One turn moves every row onto another: examples first, then more rows asked:
daf: [ 4.21 -1.71  2.22  0.29 -0.76 -0.90  0.20 -3.96  1.21  2.64 -1.27 -0.87
 -1.91 -1.80 -0.10 -1.93 -0.54  2.03  1.29  1.08  0.57]
Reros: [-1.90  1.33  2.97 -1.00  0.29  1.13  0.15 -0.83  2.10  2.63 -1.44  1.68
 -0.99 -0.10  0.76  1.09 -2.09 -3.24 -2.06  0.06  0.27]
Pab: [-0.38 -0.04 -0.12  0.73 -3.13 -0.89  2.05  0.96 -0.39 -0.35 -0.51 -1.18
 -3.04 -3.36 -0.07 -0.08  0.28  1.01 -1.35 -2.60  0.16]
Lirep: [ 4.04 -1.90  1.94  0.28 -0.04 -1.09  1.13 -4.12  1.82  2.49 -0.88 -0.72
 -1.83 -1.65  0.77 -1.19 -0.59  2.34  1.08  1.14  0.35]
tedil: [ 4.75  0.90  3.22 -1.39 -2.74  0.92 -1.45 -2.41  2.13  2.12 -1.21 -0.87
  0.60 -0.60  1.39 -0.40  0.05 -2.40 -0.36 -1.91  1.41]
Dazub: [ 3.26  2.22  0.07 -1.62  0.63 -0.70  1.59 -0.01  3.25  2.61 -1.99 -1.71
  1.41 -0.81  0.72 -2.33 -0.57 -2.39 -2.16 -1.19  0.77]
sor: [ 4.19  0.69  3.78 -1.64 -2.87  0.57 -0.47 -2.08  1.96  1.63 -1.82 -2.02
  0.78 -0.60  1.95 -0.70 -0.61 -3.06 -0.90 -1.12  1.31]
Zim: [ 0.73 -2.83  0.14  0.74 -3.01 -0.04  1.75 -1.66  0.53  1.14  0.79  0.28
 -2.18 -2.66  2.43 -2.38 -0.67  0.13  2.15 -0.56  0.96]
Sabad: [ 0.19  0.82  1.72  0.56  2.56  0.53  3.31 -0.82 -1.17 -0.90 -0.24  0.06
 -2.86 -0.52  1.03  1.71 -1.14  0.55  0.49  0.42  0.59]
gasav: [ 2.88  2.78 -0.85  0.23  0.20  0.20 -1.24 -1.92 -0.23  2.69  0.34 -3.30
  0.98  0.03  0.40 -2.31 -2.48 -2.66 -0.70 -1.69  0.39]
babik: [ 0.66  0.49  1.20  0.83  2.06  0.70  2.41 -0.93 -0.92 -0.35  0.38  0.70
 -3.57 -0.91  1.13  2.62 -0.24  0.69  1.12 -0.69  0.54]
Mibev: [-1.06  1.56 -1.06 -1.59  0.50 -0.90  1.96  0.11  1.21  3.82 -0.54 -2.15
 -0.16 -0.67  1.12 -0.10  1.66 -1.63 -3.18  0.36  0.10]
bupo: [ 4.28  1.35  1.66  0.47 -1.56 -1.58 -0.53 -4.08  0.92  1.90  0.47 -3.55
 -1.47  1.16  0.89 -0.55 -1.45  0.72 -1.59  0.14 -1.40]
mesu: [ 4.12 -1.05  2.05  0.76 -0.69 -0.76  1.05 -4.70  1.52  2.07 -1.50  0.01
 -2.09 -1.68  0.52 -1.35 -1.03  1.46  1.36  1.61  0.93]
gup: [ 1.02 -3.23  0.82  0.00 -2.06 -0.39  2.24 -1.15  0.86  0.52  1.28  0.04
 -1.78 -2.60  2.23 -2.24  0.00  0.55  1.89 -0.86  1.28]
fodo: [-1.75  0.84  3.11 -2.52  0.30  1.17  0.15 -0.74  1.48  2.82 -0.93  1.47
 -1.38  0.07  0.79  1.43 -2.37 -2.45 -1.57  0.08  0.57]
Lem: [-1.02  2.55 -1.25 -1.20 -0.13 -0.98  2.01 -0.84  1.40  3.46 -1.00 -1.43
 -0.19 -0.32  0.76 -1.57  2.06 -2.02 -2.60  0.06 -0.28]
sut: [ 3.54  2.13  0.45 -1.26 -0.03 -0.91  1.23 -0.55  2.45  2.95 -3.31 -1.41
  1.44 -0.69  1.61 -1.83 -0.42 -2.17 -2.40 -2.00  0.23]
gefu: [ 2.50  1.66 -1.05  0.78  0.01 -0.74 -1.47 -1.51 -0.89  1.89  0.55 -3.32
  1.28  0.46 -0.02 -2.48 -2.30 -2.77 -1.40 -1.36  0.62]
nuv: [-0.29  1.86  0.81  0.46  0.29  0.88  0.84  1.55  1.06  0.16 -1.35  1.71
 -2.20 -1.47 -0.34  1.01 -1.89  1.27 -2.67 -0.37  2.59]
befi: [ 0.85 -1.81  2.02  2.72  1.29 -0.17  0.78 -1.40  0.85 -0.92  1.79 -1.03
 -4.01 -1.73  0.46  1.01 -1.26  0.06 -1.67 -1.79 -0.62]
fune: [-1.91  0.90 -0.67 -1.27  0.42  0.52  2.20 -0.20 -0.97  2.00  0.15 -0.51
 -1.12  1.01  3.08  1.34 -0.48 -0.15  0.13  1.27  1.22]
Nuf: [-0.49 -0.19  0.69  0.39 -2.96 -0.96  2.34  1.45 -0.36 -1.24 -0.47 -1.03
 -2.14 -3.03  0.14 -0.04  0.74  0.89 -1.24 -1.82  1.08]
gobiz: [ 1.75 -3.55  0.86  3.72 -1.39 -0.09 -2.06 -0.20  0.83  0.81 -0.06 -1.69
 -1.22 -1.98  0.14 -0.32 -1.94  0.43 -0.12 -0.14 -1.04]
Doram: [ 1.58 -2.12  1.81  3.20  0.66 -0.39  0.33 -1.56  0.80 -0.63  0.41 -0.43
 -4.06 -1.63  1.73  1.24 -1.33  0.18 -1.08 -2.18 -1.16]
Gufin: [ 0.36  2.16  1.08 -0.29  0.37  0.99  0.54  2.06  1.45  0.74 -1.58  0.89
 -2.60 -1.65 -0.04  0.82 -2.20  1.60 -2.86 -1.11  1.62]
Sud: [ 4.31  1.57  2.15  0.43 -1.63 -1.99 -0.34 -4.39  1.02  1.14  0.00 -3.17
 -1.62  0.88  0.70 -0.85 -1.81 -0.24 -2.51  0.07 -0.36]
negez: [ 0.75 -2.26  1.89  3.09  0.33 -0.30  0.28 -1.93  0.14 -0.41  0.30 -0.94
 -4.14 -1.43  0.99  1.27 -1.19  0.26 -1.84 -2.47 -1.05]
mese: [-0.34  2.22  1.34  0.44 -0.10  0.89  0.32  2.19  1.63  0.40 -1.80  0.98
 -1.86 -1.60  0.02  0.64 -1.39  0.93 -3.32 -0.22  2.18]
bemug: [-1.23  1.73 -1.29 -1.63  0.16 -1.20  1.86 -1.02  1.15  3.79 -0.86 -2.30
 -0.15 -0.83  0.44 -0.09  2.06 -1.49 -2.64  0.12  0.63]
Zazig: [ 2.45 -2.50  0.62  4.18 -1.69 -0.10 -2.21 -0.86  1.36  0.33 -0.58 -0.88
 -1.57 -1.57  0.23 -1.36 -1.14 -0.04 -0.12  0.09 -1.83]
Kinaf: [-0.94  1.69  0.11 -0.59  0.82 -0.02  0.36 -2.59 -0.69  3.71 -2.09 -1.33
  1.01 -1.63 -1.25  0.39 -1.13 -4.20 -0.38 -1.08 -0.01]
fefop: [ 3.44 -0.55  2.38  1.30 -3.70  0.78 -2.62 -2.35  0.71  0.99 -1.28 -1.28
  0.21 -1.29 -0.90 -0.97  1.03 -1.67  0.89  0.96 -0.35]
Tane: [ 3.47 -0.41  2.75  1.32 -3.34  1.16 -2.18 -2.33  1.01  1.26 -1.44 -1.10
 -0.32 -1.74 -1.91 -1.04  0.87 -1.32  1.31  0.64  0.11]
bol: [-1.64  1.13 -0.86 -0.84  0.73  0.67  2.13  0.68 -1.06  2.22  0.39 -0.51
 -1.36  0.27  2.41  1.53  0.30  0.01  0.22  1.50  1.07]
Bab: [-0.91  0.55  0.64 -1.13  0.78 -0.15 -0.16 -2.08 -1.26  3.43 -1.64 -1.03
  1.17 -1.16 -1.92 -0.08 -0.73 -4.21  0.24 -0.67  0.17]
zoniz: [ 1.21 -3.58  0.91  0.60 -2.47 -0.61  1.36 -0.99  0.65  0.65  1.17  0.27
 -2.23 -2.07  1.76 -2.92 -0.73  0.65  1.47 -0.94  0.89]
rukiz: [-2.52  1.39  1.96 -1.39 -0.12  0.91  0.74 -0.94  1.58  2.51 -0.87  1.57
 -1.09  0.01  1.00  1.47 -2.57 -2.86 -1.89  0.39  0.61]
zag: [ 3.26  1.99  0.85 -1.98  1.10 -0.46  1.69 -0.35  2.71  2.71 -2.03 -1.57
  1.36 -0.95  0.78 -1.65  0.17 -2.80 -2.85 -1.13  0.45]
ditu: [-0.42  1.20  0.91 -0.04  0.86  0.39 -0.06 -2.51 -1.03  3.43 -2.07 -0.86
  1.20 -1.15 -1.06  0.24 -1.01 -4.68  0.30 -1.41 -0.32]
Popa: [ 3.44 -0.92  2.36  1.02 -3.74  0.46 -2.08 -1.62  1.28  1.22 -0.81 -0.80
  0.05 -1.07 -1.70 -0.23  0.03 -0.97  2.10  0.50 -1.02]
vubu: [ 4.22  1.57  2.45 -0.47 -2.11 -1.42 -0.66 -4.13  0.79  2.08 -0.06 -3.77
 -1.47  0.75  0.88 -1.05 -1.77 -0.12 -1.31 -0.09 -1.04]
Bot: [ 4.61  0.93  3.37 -1.70 -2.12  0.96 -0.65 -1.99  1.45  1.40 -1.71 -1.43
  1.50 -0.48  1.67 -1.01 -0.12 -3.27 -0.60 -0.68  1.17]
vun: [-0.34 -0.93  0.96  0.79 -2.82 -1.35  2.24  0.68 -0.66 -1.21 -0.50 -0.55
 -2.85 -2.75 -0.23  0.24  0.10  1.09 -1.57 -2.27  0.86]
Vif: [ 0.68  0.79  0.80  0.82  2.78  0.84  2.51 -1.14 -0.71 -0.42  0.15  0.93
 -3.31 -0.47  0.31  1.86 -0.69  1.05  0.78 -0.71  0.72]
ral: [ 2.82  2.23 -0.86  1.23 -0.09  0.24 -1.66 -2.05 -1.16  2.40  0.64 -3.27
  1.07  0.58  0.35 -1.78 -1.93 -2.44 -0.49 -1.77  0.03]
lolub: [ 1.88 -2.84  0.81  3.91 -1.92  0.49 -1.93 -0.25  1.06  0.46 -0.39 -0.87
 -1.54 -1.07  0.29 -1.73 -2.08 -0.12  0.30  0.01 -1.61]
Toz: [-2.04  1.35 -0.36 -0.77  0.76  0.99  1.96 -0.76 -1.37  2.34 -0.26 -0.65
 -1.12  0.16  2.96  0.49  0.62 -0.43 -0.62  1.68  2.03]

ral -> ditu
Gufin -> Pab
Zazig -> fefop
And these:
lolub -> Tane
vun -> zoniz
Toz -> Sabad

